Each path below is one point turned by a fixed rotation once a step. After each direction that follows a path, write how fast that rotation turns it, in degrees a step (0 if it stays still).
Each turn is a multiple of 5 degrees from 10 to 175, or 0.
path 1
[ 3.52 -0.53 -4.44  0.33  0.49  0.24  3.72  1.46  3.03  1.41  0.66  3.28
 -0.93 -2.14 -0.77 -1.60  3.60  0.54  4.26 -3.73 -0.70 -0.42  2.67  0.20
  5.90 -1.70  1.26  0.06 -3.16 -1.70  0.89 -3.94  3.61  2.22 -2.19  1.54]
[ 3.19 -1.76 -5.69  0.53 -0.03  0.15  2.05 -0.51  1.96  2.41  1.29  2.67
 -0.55 -2.49 -3.22  0.04  2.05  1.15  5.22 -4.39  0.22 -0.42  2.16  0.62
  5.97 -1.57  1.51 -1.18 -1.19  0.50 -0.39 -4.96  0.75  1.28 -2.38  1.42]
[ 3.58 -3.82 -3.27  0.13  0.40  1.51  1.55 -1.56 -0.72  1.06  0.19  1.04
 -1.36 -3.04 -3.13 -0.18  1.91 -0.36  6.06 -4.35  0.08 -0.52  1.62  0.35
  5.56 -2.11  3.64 -2.66 -1.75  0.74 -1.71 -4.77  0.40  0.39 -1.49 -1.06]
[ 3.50 -2.41 -0.76 -0.47  1.10  3.04  2.46  0.28 -0.33 -0.08  0.38  1.26
 -1.95 -3.61 -0.68 -1.81  2.55 -1.90  5.81 -4.28 -0.42 -0.94  1.49 -0.35
  6.13 -2.38  3.73 -1.66 -2.94 -0.49 -0.11 -2.44  3.33  1.69 -1.26 -1.61]
[ 4.01 -1.42 -2.48 -0.78  1.13  1.84  3.29  1.15  2.23 -0.44  0.57  2.46
 -2.26 -3.12  0.67 -1.31  3.24 -0.29  4.86 -5.20  0.60 -0.95  1.55 -0.14
  6.12 -2.04  2.42  0.31 -3.00 -0.75  0.45 -2.18  4.49  2.85 -1.27  1.17]
[ 3.60 -1.72 -4.93 -0.87  0.68  0.80  2.27  0.78  3.37  0.86  0.53  3.15
 -1.71 -2.48 -1.06 -0.28  2.66  1.16  4.46 -5.13 -0.14 -0.83  1.98  0.15
  5.52 -1.76  1.14 -0.01 -2.27  0.55 -0.77 -4.03  1.34  2.47 -1.86  3.69]
[ 3.01 -3.63 -4.48 -0.05  0.05  2.05  1.43 -0.86  1.29  1.05  0.40  1.83
 -0.64 -3.93 -2.28 -0.06  2.50  0.87  5.21 -4.29 -1.18 -0.78  2.10  0.24
  4.85 -1.64  2.87 -2.20 -1.97  0.99 -1.68 -5.51 -0.71  1.94 -1.69  2.56]
[ 2.65 -3.20 -2.19  0.15  0.34  3.32  2.11 -0.93 -0.02  0.56  0.77  0.59
 -0.86 -4.47 -2.28 -0.46  2.96 -0.58  5.91 -3.45 -0.70 -0.02  2.26  0.00
  5.37 -0.24  4.60 -2.86 -2.43  0.53 -1.05 -4.18  2.61  0.61 -0.79 -0.52]
[ 3.22 -2.40 -0.75 -1.47  0.99  2.77  2.48  0.27  0.88  0.57  1.19  1.05
 -2.02 -3.68  0.23 -0.07  3.43 -0.55  4.96 -4.81  1.67 -0.20  1.74 -0.09
  6.56 -0.58  4.07 -1.06 -3.09  0.55 -0.44 -2.64  5.19  1.39 -0.39 -0.96]
[ 4.28 -2.33 -2.28 -1.98  1.24  1.90  1.76  0.64  3.21  0.21  0.65  2.42
 -2.71 -2.71  0.35  0.15  2.89  0.20  3.67 -6.18  1.69 -1.06  0.58 -0.52
  6.35 -1.55  1.63  0.15 -2.35  1.22 -0.21 -3.36  3.16  2.59 -1.04  2.80]
[-0.55 -0.34  1.33 -0.36  0.28  1.45 -1.38 -0.62  1.29 -0.01  0.08 -0.47
  0.16 -0.54  0.33  0.38  0.20  0.85 -0.90 -0.75  0.52  0.34 -0.22 -0.35
 -0.84  1.64  0.24 -0.61 -0.41  1.33 -0.14 -0.17  0.76  0.01  0.06  1.04]  10
[-0.55 -0.21 -0.76  0.68 -0.74 -0.47  0.16 -0.77 -0.68  1.30  0.69 -0.21
  0.93 -0.49 -1.47  1.23  0.08  0.93  0.39  1.01 -0.05  0.63  0.92  0.32
 -0.13  0.99  0.50 -1.14  0.87  0.30 -0.40 -0.82  0.30 -0.98 -0.22 -0.71]  70
[-0.81 -0.84 -0.82 -0.88 -0.42  0.46  0.10 -0.86 -0.82 -0.20  0.57 -0.19
  0.07  0.19  0.94  0.62  0.86 -0.56  0.40 -0.48 -0.83  0.77  0.58 -2.20
 -0.19 -0.17 -1.55  0.37  0.56  0.44  1.02 -0.51 -0.16  0.22  0.80 -0.11]  0
path 2
[ 6.74 -2.28 -0.19 -2.26 -0.68  0.92  2.67  0.17 -2.32  0.71  3.93  4.54
  3.82 -1.40 -1.33 -0.77 -2.57  1.15  2.01 -1.11  0.11 -1.55  0.31 -2.04
 -2.02  1.75 -3.31  4.79  0.79  0.68  0.64  0.59 -2.84  2.37  4.09  1.91]
[ 4.26 -0.85  0.07 -4.59 -0.94  1.33  0.07  0.83 -2.22  0.58  4.53  5.54
  2.13 -0.56 -1.70 -1.67 -4.20  1.08  1.27 -2.26  1.79 -2.67  1.94 -1.92
 -1.65  3.14 -1.73  3.37 -0.81  1.04  0.58  0.59 -3.95 -0.93  3.50  2.39]
[ 7.55  0.25 -1.37 -3.89  0.27  1.48  0.78  0.24 -2.97  0.54  4.17  3.75
  2.05 -2.30 -0.58 -1.02 -2.93  0.86  1.51 -1.65  3.29 -1.52  1.89 -5.01
 -1.96  0.88 -1.70  3.69 -0.91 -0.08  1.54 -1.67 -1.93  0.11  2.90  0.44]
[ 7.43 -1.85  0.54 -2.56  0.08  0.26  3.08 -0.90 -2.23  0.56  3.40  4.25
  2.81 -1.94 -1.18 -0.14 -2.69  1.30  2.71 -1.44  0.19 -1.37  1.19 -2.68
 -2.35  0.69 -3.43  3.98  0.31  0.04 -0.17  0.31 -2.92  2.60  3.58  1.08]
[ 4.30 -1.17 -0.18 -4.07 -1.14  0.76  1.18  0.87 -1.34  1.03  5.31  5.16
  3.41 -0.47 -1.89 -1.47 -3.69  1.13  0.90 -1.97  1.74 -2.01  1.60 -1.72
 -1.45  2.80 -1.61  3.54  0.14  1.39 -0.17  0.46 -3.89 -0.31  3.68  2.85]
[ 6.57 -0.08 -1.32 -4.06 -0.71  2.04  0.90  0.79 -3.63  0.13  3.71  3.98
  2.20 -1.79 -0.42 -1.17 -2.92  0.56  1.23 -1.42  3.25 -1.66  1.62 -4.08
 -1.80  1.64 -2.07  4.21 -0.72  0.57  2.41 -1.64 -1.97 -0.71  2.58  1.68]
[ 6.97 -0.68  0.73 -3.25  0.47  0.75  2.68 -1.11 -2.32  0.26  3.27  4.46
  2.43 -3.21 -1.50 -0.13 -3.54  1.21  3.13 -1.50  0.36 -1.99  1.42 -3.25
 -2.55  1.31 -2.83  3.53 -0.30 -0.34  1.12  0.46 -2.12  2.23  3.27  0.66]
[ 4.90 -1.83  0.22 -3.58 -0.78 -0.16  1.24 -0.17 -1.15  0.80  5.73  4.79
  4.17 -0.99 -1.99 -1.40 -3.48  1.17  0.74 -1.29  1.19 -2.58  1.64 -2.79
 -1.50  2.32 -1.74  3.28  0.89  1.06 -0.78  0.54 -4.05  0.50  4.24  2.22]
[ 6.29 -0.98 -2.18 -3.78 -1.71  1.76  0.28  1.42 -3.04  0.98  4.30  3.73
  2.90 -1.56 -0.28 -1.33 -1.99  0.14  1.07 -1.05  3.36 -0.89  0.29 -3.37
 -1.69  2.35 -2.28  4.97 -0.55  1.22  1.61 -1.84 -2.30 -0.46  3.14  2.32]
[ 6.62 -1.03  0.46 -3.77  0.26  1.73  2.63 -0.48 -3.49 -0.02  2.44  4.34
  1.17 -2.25 -0.93 -0.39 -3.80  0.56  3.06 -2.23  0.90 -2.07  1.83 -3.26
 -2.95  1.82 -2.93  3.28 -0.79 -0.62  1.38  0.17 -2.39  1.63  3.04  0.66]
[ 1.87  0.08 -1.19  0.68 -0.24  0.64  0.71  0.17 -0.92 -0.04 -1.03 -1.00
 -0.16 -0.53  0.69  0.48  1.13 -0.45  0.17  0.67  0.35  0.77 -0.89 -0.59
 -0.06 -0.52 -0.78  0.85  0.23 -0.07  0.96 -0.89  1.16  0.69 -0.31 -0.20]  120
[ 0.58 -1.48 -0.19 -0.96  0.48  0.59 -0.64 -0.38 -0.77  1.66  0.42  0.04
 -0.18 -1.08  0.16  0.32  0.89 -0.08 -0.36  0.11 -1.29 -0.41  0.03 -0.87
  1.35  1.02 -1.14 -0.43 -0.99  0.20 -0.53  0.66 -0.29 -0.35  0.39  0.01]  0
